0: [143  78 185 176 189 177  80  94  70 130 144 178 158 147 177  63  79]
1: [163  92 147 144 159 131  81 130 103 168 180 152 130 110  55  49  93]
2: [197  76 180  88  98 180  91 150 143 173 153 124  61  76 124 110 146]
3: [175 255 118 160  93   0  78  90 167 150 145 167 175 108  59 122 101]
4: [110 128 190 155 141  64 128 101 121 181 157 160 111  83  93 133 131]
5: [164 216  93 116  80  78 117 155 180 142 117  81  95  64 132 170 187]
6: [154 255 134 136 102  18  89 142 181 157 126 127 125  82  74 176 188]
7: [131 162  95  92 102 143 150 147 168  77  69  74 126 122 167 199 168]
8: [ 50  68 113 148 178 150 144 112  67  98 135 159 183 186 128  91  61]
9: [156  58 184 157 169 192  64 112  78 140 168 195 153 130 170  43  78]
10: [178  57 131  77  99 163 113 161 160 175 156 145  82  91 100  61 136]
11: [144   0 112  58 153 227 173 191 126 136  73  96  58 142 164 127 139]
12: [ 99  99 166 210 243 205 100 106  56 119 133 158 153 151 134  52  57]
13: [ 93 164 126 174 138 169 148 100  89  57  96 119 178 163 186 174 112]
14: [122 103 119  72  89 110 132 163 165 173 159  61  92 110 137 154 186]
15: [ 84 213 116 214 150 116 112  70 108  87 128 135 213 149 144 140 101]
16: [116  46  56  64 133 154 174 217 142 147  97  84  74 129 150 165 142]
17: [160  41 189 106 189 193  73 140  86 155 136 192 114  99  67  15  92]
18: [173 185 158 121  82  75 127 109 189 163 151 133 104  41 100 162 177]
19: [117  89 158 172 209 218 117  85  69  98  67 155 158 189 163 107 109]
20: [170 255  72 132  70  10 102 140 192 170 131 100 101  64 134 185 202]
21: [170 255  96 112  52   7 122  96 152 123 168 162 185 180 148 143  86]
22: [101 255 134 196 120  55 105  69 101  85 147 139 212 149 111 151 108]
23: [163 255 127 171 108  12  80  92 141 134 139 174 197 129  55 107  89]
24: [ 91   8 103 110 171 217 207 167  76  83  75 105 113 187 202 147 107]
25: [ 71  21  74 118 211 230 178 162  90  94  78  85  88 163 154 153 138]
26: [ 63 142  56 148 141  97 182 101 123  70 144 112 197 179 108 141 102]
27: [180 255 189 129  59  70 135 119 205 162 139  57  88  98 156 212 169]
28: [102 165 151 186 151 105 114  75  80  92 153 154 204 157 169 115 114]
29: [150 213  82  85  59  94 145 157 191 121 103  90  93  94 140 200 201]
30: [141  73 201 133 149 148  77 105 147 165 129 147  82  92 108 110 118]
31: [150   0 128  40 135 230 140 190 117 133  83  90  54 111 161 141 163]
32: [129  34 106  81 170 229 181 164  97  87  74  91  99 173 200 147 117]
33: [167 216  85 109  73  80 121 144 184 149 131  83  85  85  99 184 179]
34: [118  99 187 148 147 144  93 129 141 188 138 144  79 105 107 110 127]
35: [ 93 150  68 161 132 148 154 128 124  66  62  73 153 183 175 204 151]
36: [ 85 226 179 182  90  51 107  74 132 148 167 149 150 101 113 121 145]
37: [ 99 157  68 122  95 101 192 146 160  93 110  60 119 132 143 202 202]
38: [149   0 133  46 183 255 165 178  68  94  71 111  90 184 190 122  87]
39: [123  52  85 109 162 201 185 132  82  77  77 140 184 178 138 127  80]
40: [164  62 122  85 111 162 111 180 157 168 138 116  82  90  95  92 151]
41: [120 110 236 129 136 161  90  99 134 167 190 148  99  98 109 111 147]
42: [135 255 138 215 128  67  98  77 117 125 120 155 184 164 157 140  90]
43: [194 108 174 111 122 141 108 128 143 165 146 139  68  79 109  98 127]
44: [177  44 139  66 118 186 106 162 138 165 131 118  69  87 102  81 150]
45: [ 98  55 162 162 192 189 110  98  71  99 151 174 141 163 130  74  55]
46: [166  54  83  62 105 145 146 182 158 156 133 128  70 103  94  79 141]

[ 96 124  72 153 147 125 161 128 113  90  75  96 129 161 161 182 161] 35 37 7
[ 66  50 160 167 184 163 116 108  54 130 157 190 140 175 103  85  75] 45 8 12
[180 255 112 121  66  11 124 112 192 146 142 117 126  79  50 137 154] 6 3 20
[166 154 119  95  98 150 161 165 152 124  98  89 122 160 154 162 116] 7 14 37
[138 190 181 195 111  82  43  74 136 139 181 164 175 100 115  79 109] 36 23 42
[ 77   0 177 128 197 235 104  96  59 134 159 183 149 139 117  36  85] 45 9 17
[147 132  67  85 106 151 178 197 135 122 127  70 146 162 192 167 133] 7 16 37
[153  53  98  61 110 153 157 190 141 146 119 105  65  91  94 115 145] 46 40 44
[ 84 193 181 170 109  72  97  64 107 136 188 166 162 129  83 112 128] 36 4 22
[128   7 107  67 152 225 168 175 109  92  83  98 108 164 183 142 121] 32 11 24
[129  76 180 117 136 134 117 148 125 186 164 131 127 113  95 106 130] 34 30 41
[ 78 119  70 150 146 140 160 146 127  86  82 111 121 158 183 181 153] 35 7 13
[154 235  65 115  92  68 156 156 187 114  94  63 101 127 148 214 170] 29 5 33
[125  84 184 139 144 160 102 126 127 188 163 137  91 112 100 105 138] 34 30 41
[151 235 219 162  95  63 106  97 168 173 178 112  99  83 109 161 179] 18 36 27
[108 210 182 165 110  54  95  75 150 151 184 157 159 101  65 139 138] 36 4 3
[136 196 183 169 136  99 116  61 101 105 156 154 182 186 158 116 105] 28 42 15
[162   0 138  42 133 195 197 202  96 143  89  77  54 179 188 136 115] 11 31 38
[106   0 140  55 224 255 190 171  97  88  50 126 120 189 206  85  46] 38 24 32
[178 117 169 107 141 150  80 122 127 183 157 162 112 110  89  56  81] 1 43 30
[131 153 228 153 125 124  84  96 140 164 197 135 111  76  88 118 159] 41 4 34
[185 255 124 169  82  12 101  81 165 152 156 158 146 102  68 108 105] 3 23 36
[176  71 211  97 128 167  97 138 111 170 135 125  55  75 141 114 154] 2 43 30
[143  77  75  69 126 153 186 194 139 130  77  90  81 135 126 168 156] 16 11 46
[147  51 192 143 154 173  83  90  65 150 184 188 153 120 167  18  80] 9 0 45
[ 73 177 114 167  92 127 106  75 113  66  74 142 182 152 180 188 128] 13 15 35
[111 153  52 102 103 103 167 167 155  75  89  63 112 144 165 203 189] 37 7 35
[109  51  68  57 126 101 177 189 153 162 156 109 103 117  74  94 133] 46 40 16
[168 255 185 127  61  72 135 126 216 154 131  74  97 117 151 217 180] 27 33 5
[101 188  62 129 128  85 183 121 134  63  86  76 171 169 170 198 152] 35 37 7
[ 88 197  74 170 110  97 154 125 131  73  74  85 139 145 199 218 168] 35 37 7
[152 255 131 169  92  33  33 107 173 155 161 154 162  87  68 131 132] 3 23 6
[185 255 122 140  80  19  84  82 168 163 170 133 151  88  50 128 139] 3 23 6
[ 77 163 138 166 140 110 123  73  89  97 152 172 208 157 100 113 102] 28 15 22
[109 253 172 209 122  88  67  64 128 130 140 150 175 153 144 121  96] 42 22 15
[144 122 183 151 157 143  81  83  81 144 156 167 151 132 151  70  87] 0 9 45
[ 56   0 139 142 212 220 127 102  44 129 143 186 136 153 123  46  68] 45 8 12
